(in the rows, 128 means zero)
Where one turn sends some rows of the set: a few examples, then the rows asked
pona: [123 135 142 118 107 113 126 116 137 144 123 156 126 138 115 123 109 145
  99 142  79 102 138 106 125 156 155 111 154 131 114 126]
rul: [123 131 142 117 115 114 129 123 138 147 119 147 117 134 117 120 108 143
  98 142  77  98 141 108 125 159 151 109 153 136 117 135]
Punel: [136 111 127 140 115  87 121 132 120 135 128 141 136 134 131 116 109 125
 149 129 128  88 144 103 104 130 166 127 135 144 105  98]
Resuk: [131  76 117 135 127 127 141 120 128 107 132 121 149 120 132 125 127 137
 148 151 108 131 125 110 108 120 100 137 128 149 136 126]
gume: [134  79 118 137 127 121 146 123 128 109 139 115 156 121 136 124 133 135
 150 154 109 130 128 113 112 122 107 135 129 146 137 122]
sapom: [102 103 145 155 139 137 102 106 150 131 133 146 148 122 122 103 143 151
 151 161 100 114 122 106  99 151 137 115 136 141 146 115]
zop: [113 124 131 159 132 104 111 115 140 148 115 144 130 137 116  95 110 149
 152 144 106  86 145 102  89 159 167 120 136 125 121 108]
Podaf: [140  76 113 139 132 128 140 122 135 108 144 120 156 126 138 129 137 136
 149 142 110 126 135 109 114 123 110 132 124 141 133 131]
raket: [135  72 115 138 131 132 136 123 133 109 134 123 151 128 137 126 130 136
 147 144 111 129 133 108 111 125 103 134 123 145 134 131]
velam: [119 118 126 133 115  99 155 137 141 148 105 115 117 152 116 116  94 144
 136 154  83  93 147 105 117 154 135 126 149 131 125 135]
Supi: [113 127 125 155 139 106 110 101 148 138 123 148 128 127 106 107 112 157
 152 129  96  78 141 101  88 147 168 123 138 123 116 117]
rapam: [115 125 123 129 118  98 157 120 146 136 110 118 113 137 103 127  94 153
 135 143  70  86 137 106 115 138 133 132 154 132 123 141]
Nuka: [134  82 114 136 131 124 144 113 133 103 144 119 154 116 130 131 135 141
 149 143 104 124 125 111 111 113 107 136 129 144 134 129]
ker: [107 130 131 153 130  96 118 103 136 140 115 141 126 120 104  98 107 156
 152 147  94  85 129 107  85 144 163 126 144 131 121 103]
Ver: [128  80 120 143 134 135 136 110 136 102 137 123 153 114 125 133 139 142
 147 144 104 122 125 107 109 118 107 140 124 143 142 129]
tel: [136 114 121 137 122  92 118 116 130 125 138 145 136 128 124 129 112 133
 147 110 120  78 142 100 106 119 166 129 137 140 100 111]
Zepu: [122 137 141 118 107 112 126 114 138 142 123 156 125 135 112 125 109 145
 100 141  77 102 135 107 124 154 154 113 157 131 114 126]
fosa: [118  98 112 136 113  90 135  88 125 125 141 139 113 112 131 130 127 153
 123 116 102 112 114 104  96 123 153 109 122 117 109 138]
Bifet: [103 106 143 154 142 141 101 101 155 126 137 148 148 119 118 108 145 154
 150 152  96 109 122 106  98 146 138 116 136 139 145 120]
kuzop: [128 118 127 135 115  80 128 117 117 124 129 140 133 116 118 121 105 133
 149 129 116  84 129 107 100 113 161 134 143 147 104  96]
keban: [122 134 141 116 115 114 131 119 139 145 121 147 116 129 113 123 107 144
  99 140  73  96 137 109 124 153 151 111 155 135 117 135]
Refam: [126  88 116 141 110  93 131 111 122 141 135 137 117 134 150 117 129 140
 123 126 120 119 131 102 101 147 156  99 113 114 112 133]
puv: [114  97 123 136 100  79 144 104 109 136 128 130 113 114 137 111 119 144
 125 146 110 127 109 111  92 133 149 108 126 125 119 118]
gipo: [ 98 108 145 152 139 135 106 100 150 126 133 145 147 114 116 105 142 154
 151 160  94 113 115 108  96 144 135 118 140 143 146 114]
sidom: [126  80 125 143 128 130 138 119 129 107 131 119 153 117 130 124 136 136
 149 156 109 128 125 111 108 123 105 140 124 146 146 120]
sovun: [133  75 113 135 132 131 137 114 134 103 137 123 148 120 130 132 130 140
 147 140 105 125 128 108 110 116 101 137 126 145 134 133]
gaki: [121 133 143 116 113 111 132 122 135 147 118 146 116 130 114 119 105 143
 100 146  76  99 136 111 124 155 150 112 156 138 119 131]
zitob: [122 136 143 118 106 111 128 116 135 143 121 155 126 136 114 124 108 145
  99 145  79 103 135 108 124 156 154 112 155 132 116 124]
Kavo: [123 118 117 133 123 108 148 127 155 142 114 121 117 153 113 129 100 148
 135 132  79  82 154 101 121 151 139 125 145 125 119 151]
zif: [133  77 121 146 133 138 132 120 136 109 135 123 155 125 134 128 141 136
 147 146 112 125 134 106 112 128 109 136 119 140 142 128]

Supi goes to ker
raket goes to sovun
Bifet goes to gipo
Now find these:
Nuka goes to gume
fosa goes to puv
Ver goes to sidom
Zepu goes to zitob
rul goes to keban
Punel goes to tel
rapam goes to velam

Where one turn sends some rows of the set: a few examples, then the rows asked
vib: [116 100 160 155 119  97 115 121 109 121 128 138 107 120 133 119 122 103
 144]
Zed: [138 133 111 135 115 126 151 112 151 114 129 106 124 116 111 159 110 131
 156]
modu: [121 110 128 139 116 104 126 132 144 126 124 137 112 105 126 129 102 127
 179]
zovag: [123 126 130 144 120 130 127 111 132 128 133 132 115 100 156 154 106 146
 132]
kem: [ 98 116 124 137 121 137 109 103 129 137 154  97 118 116 138 138  99 114
 145]
buvag: [ 94 128 112 159 104 116 149 129 133 131 120 118 132 103 123 140 110 131
 127]
nop: [126 141 133 134 126 114 145 103 141 117 128 101 102 143 105 126 137 107
 159]
rogir: [102 123 134 140 107 149 114 101 124 123 149 101 125 121 139 144 110 113
 118]
Ziruk: [108 116 147 141 104 147 132  89 119 103 146 114 119 125 131 155 130 128
 115]
Bukam: [120 111 144 158 121  96 124 122 106 135 127 136 119 141 137 119 122 103
 134]
fosop: [137 146 123 135 130 107 134 101 132 126 135 115  88 137 118 133 131 117
 144]
tapo: [ 94  72 131 150 110 124 134 102 126 132 140 119 135 109 114 153 122 106
 157]
momi: [113 111 153 133 111 134 141  92 119  87 139 131 117 129 124 161 135 128
 125]
zam: [ 96 106 138 144 116 116 168 120 138 105 121 129 112  93 127 132 110 142
 146]
dob: [111 119 132 148 117 116 144 103 140 123 131  94 129 135  93 131 138 100
 168]
nofon: [107 134 129 143 123 108 156 128 151 103 105 136 120 129 124 138 101 121
 133]
Kalak: [ 96  97 130 150 117 130 141 102 134 130 130  98 136 122  97 133 136 107
 167]
Gesu: [120 102 157 126 108 110 126 108 140 116 146 132  96  93 108 156 118 109
 156]
Medu: [110 113 116 151 129 109 128 106 113 133 132 123 128 161 141 133 119 113
 132]
Meko: [116  97 167 138 108 100 120 118 121 122 137 132  99  90 118 132 124 108
 151]
Tir: [123 105 141 134 125 107 152  90 125  97 131 145 108 132 112 155 146 122
 142]

zam goes to buvag
fosop goes to Gesu
Now find these:
Kalak goes to Bukam
Tir goes to tapo
Zed goes to modu
vib goes to Ziruk
rogir goes to nop

